In the rows, 100 means zero.
The rows of Z fall into several groups, and each row is roughly a mix of its group's hidden directions.
Z:
75,106,91,80,81,56,63,115,103,122
137,65,88,101,123,94,129,116,66,105
107,76,120,117,140,65,89,102,125,126
95,96,118,126,52,81,95,104,115,139
127,99,89,147,112,139,104,84,89,79
109,72,139,113,84,75,104,108,141,119
125,131,60,86,76,97,71,94,120,117
79,67,66,89,74,78,114,120,83,126
70,85,95,85,62,105,51,88,104,109
114,146,72,110,100,136,102,94,120,75
76,75,125,101,107,106,64,58,99,122
71,88,78,48,122,110,118,87,117,99
107,104,108,95,111,125,165,96,103,79
117,116,154,113,101,100,94,79,138,106
102,107,79,109,104,89,80,126,160,92
81,79,111,101,93,89,135,148,90,72
98,89,81,80,67,79,120,149,112,88
138,105,81,92,105,57,88,112,111,137
102,126,83,102,129,126,79,105,86,51
85,77,117,62,126,91,109,93,146,89
57,74,120,89,74,123,106,93,70,82
105,128,108,126,135,134,93,62,104,90
95,124,70,129,92,117,71,122,76,69
125,116,76,136,102,81,60,81,120,91
84,58,120,92,57,126,97,79,95,110
91,86,91,130,54,96,94,124,120,133
88,80,138,127,148,104,118,88,102,93
51,77,124,112,90,116,93,115,86,67
124,130,66,73,62,112,96,86,82,110
56,110,119,68,105,73,84,73,98,119
103,85,68,72,130,139,128,99,117,109
94,119,100,100,97,144,82,46,98,100
118,88,66,109,126,111,99,131,69,66
91,129,63,99,116,145,86,104,95,73
127,54,82,115,133,126,113,95,110,110
99,137,122,114,115,110,105,50,104,75
98,38,85,92,90,105,87,111,105,131
70,121,91,66,127,106,85,84,99,59
80,96,99,91,86,128,65,56,128,110
100,106,65,122,99,71,51,118,94,111
123,81,77,143,111,139,103,110,78,91
94,90,107,121,101,111,74,37,111,101
105,87,119,83,134,116,105,99,154,82
89,86,102,73,54,70,77,116,119,117
98,86,125,58,90,106,147,122,110,102
67,77,100,79,56,102,109,127,81,82
128,92,106,149,70,106,99,122,104,128
60,117,134,84,79,99,91,59,90,98
120,91,73,137,139,128,106,110,79,96
64,86,112,122,96,90,82,144,85,70
103,80,89,106,111,78,62,60,132,117
98,78,131,124,145,78,125,121,98,96
65,84,53,98,79,111,91,131,116,99
142,110,116,126,131,132,95,107,113,77
113,113,82,114,124,111,82,118,67,52
138,91,88,118,98,130,129,104,93,142
118,126,101,120,81,134,112,81,103,146
100,85,134,94,83,84,117,84,135,142
114,87,69,103,122,97,109,158,86,112
70,141,124,91,89,81,81,63,99,93
134,101,91,92,120,77,95,81,138,138
93,103,89,142,108,137,90,90,57,90
121,108,127,94,132,77,97,86,63,65
85,100,79,66,133,94,98,97,70,60
128,102,70,110,142,71,87,105,130,106
120,141,60,92,75,115,109,118,111,80
96,66,99,60,115,90,125,131,112,125
78,146,121,106,96,90,84,58,95,84
78,87,124,102,56,118,82,58,97,99
62,99,113,107,87,135,68,72,79,86
98,72,75,112,103,120,102,145,64,113
115,78,118,79,105,96,137,79,115,144
119,117,67,122,103,64,61,118,114,102
104,96,115,143,76,97,73,132,132,90
115,138,74,95,81,125,126,110,74,73
131,115,84,129,111,113,91,114,54,76
86,96,131,81,93,135,146,104,77,92
93,123,105,110,98,136,121,93,55,68
115,106,101,88,109,118,91,42,118,130
62,69,105,75,55,103,87,104,86,97
130,100,63,142,116,93,68,101,108,97

One row of each group comes first, with its name. Which group is each row after those in?
112,138,143,123,94,87,76,79,89,86  G
136,113,72,72,79,80,90,89,101,138  C
105,94,88,88,113,107,132,159,80,104  E

136,135,78,124,124,77,91,127,105,100  C
103,79,87,112,159,125,119,95,84,108  E
60,133,115,78,100,66,78,80,94,108  E
74,126,70,76,120,138,90,91,110,75  G
88,88,111,99,94,99,146,137,72,70  C
69,86,85,83,51,99,70,120,110,91  C
86,129,83,111,83,86,78,98,46,83  G
122,90,105,99,112,63,138,137,78,106  C
86,89,124,75,100,46,102,84,74,93  G
